In the rows, zero is written as 128.
X: rows in 3 groups, each row roughly a mix of its group's directions
X (87 x 10)
[[127  88 164 141 121 122 116 143 200  88]
 [ 83 109 114 152 144 147  64 120 137 176]
 [116 137 161 141  97 144 194 160 126  81]
 [ 90 102 155 137 143  68 143 143 153  78]
 [162 103  80  96 125 173 113  92 168 120]
 [104 121 142 181 133 119  89 181  82 139]
 [ 92 170 155  94  78 129 154 110  91 106]
 [101  98 204 124 129 105  86 125 146 113]
 [ 58 166 113 132 146 120  98  83 136 109]
 [115 111 133  65 153 117 128 181  81 135]
 [ 93 111 110 176 130  55 137 137 140 151]
 [101 174 129 107 122 123  73 102 126 185]
 [169 101 100 166 176 127  93 138 166 153]
 [ 93  80 115 133 186  91 136  94 136 107]
 [100  83 102 166 108  82  79 113 118 124]
 [144 162 145  82  70 179 120 145 128 141]
 [187  87 137 124 120 165  96 126  99 170]
 [102 176 102  93  98 146 100  70 125 131]
 [ 96 178  77  94 161  88 118 143 122 127]
 [118  99 144 165 134  81 181 164 133 165]
 [113 104 124 132 121 139 177 137 126  46]
 [193 136  94 104 124 147 161 105 173 142]
 [ 76 164 147 119 105 102 143  78 167 107]
 [146 124 123 145  67 128 191 142 120  87]
 [153 149  96 171 112 145 132 115 127 203]
 [105 195 101 108 141  84 141  99 154 110]
 [125 205 125 146 110 131  93 108  86 145]
 [145  78 117 140 126 140  85 124 118  57]
 [177 143 114 157  96 128 143 102 185  90]
 [154  64 112 184 136 108 131 164 113 135]
 [112 142 109  98 181  99 159  91  93 164]
 [159 148 128 104 133 168  68 119 176 155]
 [ 93 111 129 160 114 192  85 127 133 169]
 [ 67 147 142  84 115 144 101 106  78 125]
 [167 135 110  61 133 161 148 114 155 166]
 [171  96 154 127 129 166 101 106  67 144]
 [ 90  90 118  73 111 176  98 114 119 107]
 [112 152  75 112 159  88 168 169 111 143]
 [128  77  94 157 179 151 140 130  79 115]
 [121 154 158  68 154 141 151 142 139  70]
 [ 99 126 130  78  90 150  91  81 106  97]
 [158 100 140  96 101 141  57  93 139 140]
 [ 63 140 126 132 111 136  73 106 173 132]
 [159  98 104 206 124 120 164 132 148 124]
 [131 172  96 129 103 144 131 143 188 179]
 [ 83 107 104 142 157 132  60 105 133 159]
 [142 111 156 122  92 181 100  80 133  86]
 [174 132 138  96 126  59 160 156 146 119]
 [117  68 169 177 112  98  95 125 136 139]
 [115 119 112 187  95 135 111 161  72 105]
 [ 82  98  92 111 148 120 150  95  69 113]
 [ 87  94  79 137 139 125 139 140 175  79]
 [123 149 155  96 162  97 136  76 184 125]
 [ 95 140 153 128 150  97 152 162  65 165]
 [182  94 109 132  95 150 172 156 165 114]
 [128 158 102 111 155 105 167  92 107  65]
 [161 160 164 103 179 153 147 177 140 140]
 [142 154  72 108 133 153 108  59 121 128]
 [125 107 160  87 126 153  64 119 113  83]
 [154  79 134 119 151 140 136 167 113  60]
 [120 122 101  80 178 127 150 111  91 179]
 [150 141 171 127 128  73 167 179 121 153]
 [101 108 117 153 101 150 131 181 187 157]
 [140  88 170 131  99 108 114 186 154 165]
 [189 142 123 138 144 192  87 124 134 113]
 [123 132  73  99 158  85 105  91 159 101]
 [161 204 131 168 121  99 134 101 136 135]
 [154 135  86 118 133 165  76 110 119  72]
 [106  93  70 136 140 138  85 130 179 149]
 [180  94 159 132 132 113 129 170 100 180]
 [201 110 120  99 129 130  89 109 115 170]
 [201 128 119  95 120 154 118  84  97 124]
 [136 141 137 131  59 129 183 128 126  82]
 [145 116 184 136 114 152  89 127  85 178]
 [139 126 105  93 149 111 174  63 161 113]
 [153 102 155 197 118 133 143 109 173  99]
 [111 179 155  83 158  98 147  90 126 159]
 [100 159 195  98 105 110 134 114 166 103]
 [159  90 133 113 160 146  87 164 109  74]
 [126 149 140 148  97 156 122 164 159 200]
 [116  57 168 145  93 121 145 115 125  90]
 [ 97 121 116 157 131 141  50  99 131  94]
 [138 161  42 129 133 127 164 132 112 134]
 [114  91 136 135  85 128  97 112  92 193]
 [179  75 135 105 120 100  88 149 146 162]
 [128  81 131 146 138 125 184 170 113  78]
 [ 93 148  75 144 168 121 173 117 125  85]]

which group is each row in? (one row of each group first)
[138  75 181 176 143 103 109 155 147 126]  K
[118 116  69 136 107 169  97 109  75 113]  Z
[116 117 156 109 139  80  55 108 126 155]  R

[160  87 134 166 140 136  53 142 119 138]  K
[ 84 101  94 139 115 169  81 114 174 123]  R
[154 128  87 138 174 148  78 128 118 180]  Z
[134 148  53 113 162 114  98 157  98 129]  K
[121 108 148 120 113 138 148 103 148  41]  K
[ 94  99 117 144 111 164  68 131 166 164]  R
[196 167 142  98 125  98 138 125 113 170]  R
[135 117 160  99 126  45 124 151 153 113]  R
[132 117 162  93 101  73 133 136 158  74]  R
